Each row is where one point has got to under a steady rotation. How many ticks took it there?
The counts run from 0 to 200.
[164 124 124 146 119 110 145 116  98 117 120 172 138  96 107 169 135 125
 111 130 153 185 147 120  91 154 132  97 135 102 127 155 121 109 123 159
 187 116 171 190 131 189 112 128 167 116 137 135 160 172  90 167 126 103
 112 128 110 137 110 132  88 108]  9
[172 127 127 141 124 109 137 121 107 135 132 151 142 104 103 171 142 112
  85 147 158 179 138 114  93 153 115 111 143  96 142 150 130 106 126 168
 202 118 180 180 134 187 132 129 158 119 152 132 141 175 106 155 116 106
 128 127 106 135 114 136  92 121]  110
[175 113 138 149 156 125 150 122  90 122 148 151 152  75 129 158 136 114
 127 115 158 184 149 109 101 143 122 107 174  86 127 149 132 144 142 157
 204 134 165 186 100 169  99 137 148 120 161 145 135 140 114 160 117 111
 115 125 121 120 141 125  85 120]  86
[144 147 111 172 117 120 137 115 120 124 146 158 142 105  88 157 123 104
 117 151 126 190 147 128 105 151 132 111 156 116 124 133 118 144 123 164
 201 134 177 194 124 191 119 146 172 126 130 142 140 166 115 150 127  91
 123 115 134 146 125 120  76 101]  182
[130 123 128 164 142 130 159 121  88 146 128 159 142 100 122 129 152 129
 143 123 125 197 151 126 113 143 138 115 155  90 110 147 119 129 134 161
 163 138 166 191 123 185 121 139 128 158 154 154 129 171  98 177 121  95
 127 153 156 149 122 122  66  87]  12
[170 116 141 152 153 131 144 131  86 129 136 129 123  84 125 164 134 131
 112 127 174 180 147 136  88 130 100 107 167  82 116 149 133 109 134 154
 191 124 184 175 133 185 123 110 137 124 163 127 121 155 101 174 118  97
 136 137 122 137 126 120  76 131]  47
[144 115 119 158 159 129 163 130  85 145 125 139 133 101 141 152 140 127
 125 118 139 181 167 124 105 127 120 136 143  67 113 140 129 132 128 159
 180 114 182 177 133 173 120 115 154 132 159 144 121 181 108 171 119 112
 137 155 135 148 138 130  49 115]  37
[150 132 147 153 128 126 131 109 103 141 142 126 121  84 106 135 142 125
  93 124 156 184 139 129 100 134 112  79 181 109  87 156 136 112 135 173
 183 135 179 159 131 181 132 131 137 154 170 153 122 162 111 161 118  81
 131 143 135 136 116 121  82 123]  159
[153 127 144 155 134 132 151 117  93 139 142 142 114  88 113 152 134 123
 121 127 146 182 143 144  87 119 118  98 188  95  98 141 125 123 131 154
 187 140 173 166 137 177 121 105 147 136 142 148 128 166 108 170 123  92
 147 153 142 138 127 117  57 124]  103
[147 134 138 143 109 112 153 104  98 122 132 168 121 109  98 162 138 126
 114 138 127 178 148 141  96 143 128  97 152  96 119 135 121 115 119 148
 191 126 170 178 145 194 124 112 171 121 126 153 150 187  93 171 131 101
 129 145 126 144 114 121  74 107]  64
[185 108 129 126 150 139 162 117  98 147 145 152 142 109 142 169 159 108
 114 134 146 171 129 106 110 155 131 117 142  71 129 151 144 126 129 158
 190 123 163 177 134 180 129 121 162 123 164 154 136 186 107 165 110 116
 119 125 145 136 126 127  80 108]  100
[146 133 133 139 115 126 142  95 106 138 148 134 145 102 121 143 155 120
 104 140 123 165 143 120 126 148 117  97 156 104  96 145 149 140 126 170
 186 137 171 159 128 182 137 142 176 153 173 180 120 181 108 153 124  89
 122 105 147 139 128 114  80 101]  145
[172 125 137 133 128 112 154 111 104 115 122 165 134 100 111 155 144 136
 122 119 158 182 129 124 110 158 125  82 133  97 104 160 133 110 124 161
 172 104 174 172 123 192 123 123 163 125 154 156 134 169  85 180 128  97
 102 119 135 137 102 109  87 104]  176
[157 135 120 154 110 107 150 114 119 122 125 169 127 105  89 147 130 115
 128 136 129 191 143 133 102 147 135  89 146 110 111 135 111 124 125 160
 185 111 170 172 124 184 120 122 178 127 130 159 142 174 102 167 136 101
 115 136 140 143 118 128  68 110]  65
[172 123 144 143 137 120 151 116 122 122 131 143 140  99 118 152 158 124
 115 124 148 183 116 124 120 154 110  87 154 108 122 154 141 121 141 169
 183 104 175 158 107 185 130 147 146 146 187 169 116 160  83 159 123 105
 115 100 150 125 122 112  81 119]  161
[162 122 126 159 145 119 159 131 106 112 114 168 137  89 115 151 140 140
 149 115 153 187 137 124 112 153 123 102 133  90 112 144 123 125 126 162
 164  93 175 173 110 185 105 123 152 133 153 152 125 161  91 174 134 108
 106 122 149 133 118 112  72 107]  177
[164 136 132 143 136 128 161 110 110 133 144 155 153 111 103 152 147 104
 123 154 110 189 142 121 121 155 133 108 167  81 138 124 119 136 130 160
 195 138 154 196 108 191 127 133 152 147 153 166 127 166 120 159 133 115
 130 118 141 131 131 112  87  88]  14
[164 131 128 144 127 128 144 103 119 133 140 132 148  96 120 154 150 111
 107 135 142 172 146 113 130 152 111 109 147  90 101 138 146 138 124 181
 188 116 172 160 116 183 128 136 188 139 174 175 107 172 116 149 130 107
 112  95 144 139 133 118  80 102]  146
[162 130 131 137 124 121 154 114 112 156 136 141 134 112  94 157 149  96
  93 162 133 178 138 117 111 149 122 118 156  82 132 125 123 108 124 165
 199 132 175 180 136 192 144 121 157 136 157 147 126 195 122 157 120 109
 149 124 127 144 127 131  88 103]  54
[164 119 137 156 150 125 146 128  94 129 129 114 144  85 127 162 132 134
 111 126 168 169 166 126 108 132  91 126 154  70 104 139 132 124 129 171
 193 116 184 174 131 176 113 114 151 135 177 132 107 162 120 159 122 106
 133 126 119 134 136 121  79 122]  148
[159 121 139 141 128 118 155 116 108 117 134 161 126  99 122 156 148 121
 120 118 137 186 126 142  89 130 129  84 165 111 133 154 128 114 141 144
 185 117 167 164 130 181 121 131 150 130 160 168 155 176  70 166 115  99
 127 138 137 131 121 114  64 129]  49
[151 130 128 153 132 119 137 123  89 128 127 133 146 100 114 169 140 138
 101 146 144 170 157 137  99 136  92 134 132  79 139 139 131 115 124 163
 183 127 192 198 141 195 134 125 131 133 163 127 113 170  91 158 120 100
 143 116 116 141 114 118  94 114]  7
[178 135 126 160 138 137 141 127 112 132 150 138 149  98  94 158 137 106
 112 168 143 183 133 118 116 158 107 114 163  94 134 135 128 133 136 180
 201 134 175 190 109 190 117 135 143 140 159 130 113 151 125 151 121 106
 133  94 137 131 122 115 101 103]  172
[141 128 107 165 134 120 137 123 100 111 130 146 147  94 133 155 129 133
 126 116 159 175 164 116 111 144 124 119 116  97 105 154 140 144 126 171
 177 108 189 178 129 175 109 148 170 119 166 148 116 162  91 161 119  98
 104 114 140 139 126 122  72 110]  137
[178 133 124 151 140 136 153 121 108 140 145 158 120  93  97 162 125 108
 129 146 152 191 139 122  94 145 131 103 170  87 108 135 117 131 128 156
 194 136 169 179 126 188 109 109 159 113 126 128 136 161 127 166 125 109
 133 135 145 135 130 123  73 106]  0
[137 129 117 174 140 124 150 131  96 127 122 170 132  93 115 139 131 128
 146 118 147 203 152 125  99 146 142 111 146 104 105 152 116 132 137 165
 164 127 177 186 119 178 107 144 139 141 144 142 133 154 100 173 125  97
 119 151 155 146 115 127  65 100]  11
[130 139 102 177 124 126 138 116 105 136 152 148 129  96 122 148 124 115
 131 126 139 188 158 115  97 140 134 111 148 105  86 145 134 153 127 168
 185 145 181 179 136 178 109 137 181 125 133 147 132 167 114 153 129  89
 119 135 157 153 127 123  59  98]  26
[146 125 142 154 133 129 157 114 113 155 127 143 143 109  96 134 164 110
 111 146 116 190 131 125 117 148 129 100 172  97 127 134 117 118 136 169
 181 128 164 174 114 192 139 145 133 166 173 166 119 182 117 160 119 101
 144 134 145 138 122 128  79  92]  170
[131 129 139 164 138 122 147 117 100 148 120 137 150 105  99 128 153 123
 111 138 118 191 152 126 119 143 116 119 157  88 127 132 117 121 137 181
 177 127 176 191 114 187 139 150 132 174 178 157 108 173 114 160 121  98
 145 135 130 139 128 127  82  92]  68
[159 124 126 152 150 124 166 126 106 112 123 163 141  96 124 145 139 131
 155 118 133 187 154 126 119 142 123 117 158  79 117 129 115 142 132 154
 177 111 169 183 106 178  98 124 154 138 149 161 118 157 111 175 134 119
 112 134 154 129 136 112  61 105]  76
[161 136 137 149 125 120 149 106 129 121 132 149 143 104  97 145 153 122
 119 139 126 187 117 133 125 153 115  89 157 106 120 136 121 126 133 175
 179 113 173 170 105 191 133 148 156 156 179 172 109 165 101 163 130 103
 119 100 150 132 116 110  83 105]  4
[129 127 132 168 135 132 151 122 111 153 128 144 129 107 103 125 148 120
 119 134 129 192 140 132 112 142 135 107 163 100 110 138 121 118 139 172
 170 126 172 173 125 191 138 141 131 168 165 157 115 181 114 168 119  94
 146 152 157 148 118 130  62  96]  169
[162 121 136 136 141 116 170 117  96 119 121 170 142  91 127 147 146 131
 140 112 137 185 146 118 118 156 128  99 145  75 107 144 127 131 120 156
 174 113 159 176 111 179 109 125 163 134 152 173 132 166 101 180 132 114
 100 132 146 130 126 115  68 104]  75
